In the rows, 128 means zero.
One hidden turn or mirror swaps the rows below in pairs. Which row is each named row swapped with?
The rows were stretched afterwards, more along some directions than others.
Paro: [118 138 128 121 136 119 108 122 129 125 152 137  87 155  87 139 149 100
 149 118 114 118  94 108 126 126 108 148]
lelu: [113 159 151 150 123 114  72 114 121 165 149  97 138 140 118 107 168  80
 138 115 114 127 106 132 128 142 115 119]
tepe: [135 100 125 129 148 133 100 111 125 126 154 113 131  96 116 124 114 138
 145 133 139 105 134 124 169 146 151 147]
selav: [130 109 127 146 135 130  69 106 109 126 168 100 142 104 114 128 137 134
 138 120 131 117 118 120 158 158 156 147]
dola: [118 121 123 122 114 121 110 131 121 126 125 128 152 150 121 123 130 124
 120 142 127 128 119 138 115 138 110 118]
bot: [119 127 125 124 114 113 106 132 116 134 139 116 148 147 121 123 142 128
 133 142 133 114 109 146 118 152 102 128]
podip: [136 142 113 169 167  92 119 107  94 125 114 124 158 164 147 110 147 112
 133 143 144 144  85 132 125 155 138 132]
vop: [159 103 119 123 141 138 115 104 126 121 146 121 123 100 130 136 120 158
 139 133 135 106 117 116 161 145 147 145]
guri: [127 107 127 121 138 140 107 101 128 119 159 116 135 104 106 132 130 143
 129 125 127 115 131 120 157 137 150 139]
sumez: [124 142 144 136 140 118  99 111 135 160 148 124 137 146 119 117 154  91
 127 122 104 119 102 116 129 143 116 107]
tad: [140 120 132 138 103 128  94  97 117 126 141 115 139 113 125 123 145 119
 130 119 115 106  92 129 104 119 130 133]
Mam: [123 115 117 122 130 118 122 130 118 122 133 132 143 149 115 127 126 126
 116 144 126 121 104 136 108 149 113 131]
lopa: [128 114 120 113 124 118 120 134 121 130 138 129 155 147 121 132 128 129
 133 139 134 116 114 134 129 143 110 130]
Goga: [131  99 119 138 136 140  95 111 127 118 163 104 149  96 109 118 132 142
 140 127 142 108 122 128 168 158 144 148]
Nas: [126 148 111 153 172  92 128 105 107 121 111 130 147 163 135 113 149 110
 131 135 124 136  85 130 124 147 140 130]
gulu: [125 128 125 127 150 112 122 132 125 125 160 136  95 156  98 154 143 103
 133 107 116 142  87  89 111 129 117 148]
rom: [142 146 115 161 157 102 121 115 117 114 124 129 167 150 149 112 148 131
 140 141 145 140  94 128 134 156 139 135]
Zut: [153 136  99 155 174  93 137 114 115 109 119 136 152 152 152 120 138 129
 137 143 143 141  83 117 123 147 145 132]
lobi: [142 125 131 148 120 118 104 107 115 121 123 130 128 125 128 117 145 121
 112 126 102 113  84 119  97 132 126 131]
zun: [132 127 130 123 145 113 108 124 124 142 161 128  97 158  98 140 149 105
 143 117 107 121  72 101 127 142 115 153]
zas: [117 157 142 150 143 104  91 123 122 157 143 107 129 160 120 114 156  97
 121 121 104 129  93 122  97 152 111 111]
nim: [149 145 107 157 171  89 132 111 113 115 120 135 149 156 148 126 148 117
 131 135 139 147  84 112 116 144 141 133]
retot: [114 137 137 125 143 123 109 107 125 137 143 132  95 152 100 145 148  91
 148 103 112 118 104 111 134 120 109 152]
bofam: [136 130 125 152 121 112  99 111 112 122 135 120 115 122 119 117 148 102
 121 116 108 121  78 122  97 126 128 148]
ret: [139  93 123 122 141 146 111  94 127 123 145 114 134  94 120 120 122 147
 144 140 145  92 125 135 168 144 136 134]
luzi: [112 112 127 106 111 131 111 120 135 125 134 126 145 135 117 133 131 127
 120 137 126 110 137 147 138 132 117 126]
ner: [122 130 111 126 160 115 124 131 127 125 159 143 110 161  95 151 141 108
 129 113 112 139  97  97 128 154 110 144]
pef: [144 113 137 143 119 117  92 103 119 126 121 122 121 107 141 121 142 127
 119 127 111 110  98 124 108 125 137 133]
Pove: [138 143 107 156 167  97 131 109 111 118 118 131 157 157 148 125 150 120
 128 137 135 145  88 126 131 145 141 136]
donug: [127 117 112 114 134 108 126 134 125 119 128 139 146 134 123 125 122 124
 126 144 132 135 120 129 117 140 119 122]
zipu: [142 107 109 129 141 129 105  90 114 122 144  98 145 104 116 112 128 150
 143 139 137 112 111 139 160 143 157 146]
zura: [136 107 113 141 141 131  89 107 111 125 162 102 149 100 116 115 124 146
 137 130 139 111 114 129 167 166 158 155]
divos: [108 132 130 119 139 121  85 123 122 135 142 115 105 153  94 135 139  97
 131 113 119 136 108 115 120 142 117 146]
vov: [140 132 134 152 116 120  88 102  99 123 138 105 138 108 126 107 142 130
 133 123 117 108  92 137  98 140 128 135]
lib: [114 121 128 128 146 118 100 113 121 128 138 125  99 149 101 133 144  91
 145 113 129 122  90 112 115 131 110 144]
Kis: [129 134 149 145 114 117  85  99 100 140 132 116 123 117 127 114 154 110
 123 121 101 107  96 133 106 132 125 132]
Neta: [139 132 123 146 116 112  94 102 116 120 133 112 140 109 123 106 153 119
 129 124 114 109  87 131 102 139 130 140]
vulep: [127 114 114 110 135 119 130 120 126 126 124 133 149 148 120 123 125 133
 111 149 129 124 120 139 113 144 105 114]
Lero: [137 147 108 166 168  97 113 114  98 135 123 121 152 151 151 113 151 108
 133 140 144 136  80 132 135 164 146 143]
kupa: [123 119 123 110 129 116 119 140 128 117 138 136 145 148 116 134 125 133
 130 138 128 121 117 128 110 152 106 127]
Kimul: [138 114 119 121 143 136 114  98 118 120 154 113 139 107 103 114 127 148
 150 133 130 105 118 121 163 141 139 138]
mame: [140 138 108 140 159 103 131 112 117 132 118 124 149 157 149 130 142 126
 128 143 139 132  98 128 136 137 140 125]
repa: [122 119 126 111 118 118 111 123 117 141 129 119 147 144 125 120 129 127
 128 145 134 120 126 146 118 144 112 115]
pid: [123 154 133 138 133 117  89 113 127 171 149 108 136 141 130 120 158  82
 139 116 118 123  98 124 129 137 123 116]
linu: [115 124 126 132 141 116 110 120 124 127 150 123 104 161 101 150 155 101
 137 102 118 121  91 106 115 137 106 148]
Maz: [141 153 109 157 164  92 139 120 108 121 124 137 143 168 142 131 155 120
 131 134 130 140  87 116 118 155 130 131]
mirum: [151 133 136 151 119 109  98 104 105 132 124 114 128 111 134 106 143 120
 138 129 116 108  88 132  99 137 128 135]
Mevuz: [149 132 128 149 128 111 105 100 108 127 128 129 126 119 127 106 151 113
 125 125 110 117  77 122 100 138 132 142]
gatif: [119 124 130 110 120 116 113 125 125 132 119 125 150 142 121 119 129 126
 133 147 130 115 132 149 120 146 108 119]
rek: [144 141 106 166 162  91 119 113 104 115 121 123 159 165 146 122 154 121
 132 141 139 146  80 125 119 153 146 140]
ris: [140 131 133 151 117 119  91  94 101 132 132 108 135 116 121 109 152 112
 126 115 107 104  81 132 103 129 129 141]
lubab: [124 135 122 127 143 114 112 120 124 135 156 134 103 162 103 149 148 102
 140 100 112 125  81  98 123 139 112 153]
rok: [113 155 140 146 128 113  77 129 125 155 163 107 148 141 109 113 160  90
 132 119 113 135 109 120 128 156 126 117]
Dom: [123 162 139 152 137 112  85 116 122 161 148 111 128 145 117 111 166  78
 130 115 106 132  77 116 125 132 126 131]
Pupi: [108 158 152 147 135 118  76 115 117 167 152 104 135 155 112 106 162  88
 129 121 103 122  97 133 126 151 111 115]
vuket: [140 140 109 149 170  94 137 117 118 119 114 135 148 158 146 124 147 122
 127 143 137 135  99 124 129 157 133 132]
sof: [110 156 151 139 135 117  82 115 123 168 153 106 141 151 113 113 160  90
 125 124 110 126 111 131 130 149 111 110]
kor: [129 131 132 126 150 113 114 126 113 131 158 134 101 161  96 138 145 111
 151 115 115 121  80  92 127 139 110 149]
naz: [133 146 141 152 141 109  95 127 118 160 160 113 139 138 127 111 149 101
 148 125 116 122  85 120 141 148 127 121]
rep: [117 148 146 147 137 110  77 125 123 164 158 103 135 144 119 118 157  87
 123 118 103 130  95 119 122 147 122 118]
fufi: [133 112 114 118 133 136 107 103 130 115 150 115 122 102 100 118 124 144
 146 141 133 101 130 132 159 134 142 137]
Doviv: [111 123 123 124 126 116 107 127 124 130 116 125 135 141 118 115 131 118
 115 141 124 134 120 146 115 137 109 124]
lura: [121 149 141 138 130 121  92 121 135 164 160 108 139 149 108 118 160  96
 125 124  99 124 101 124 126 148 112 111]
lumiz: [141 126 143 151 114 117  80  95 103 132 132 113 134 121 130 111 155 111
 124 120 114 115  83 127  99 128 126 137]

Swapped with fufi: Paro
Swapped with sof: nim
Swapped with linu: Goga

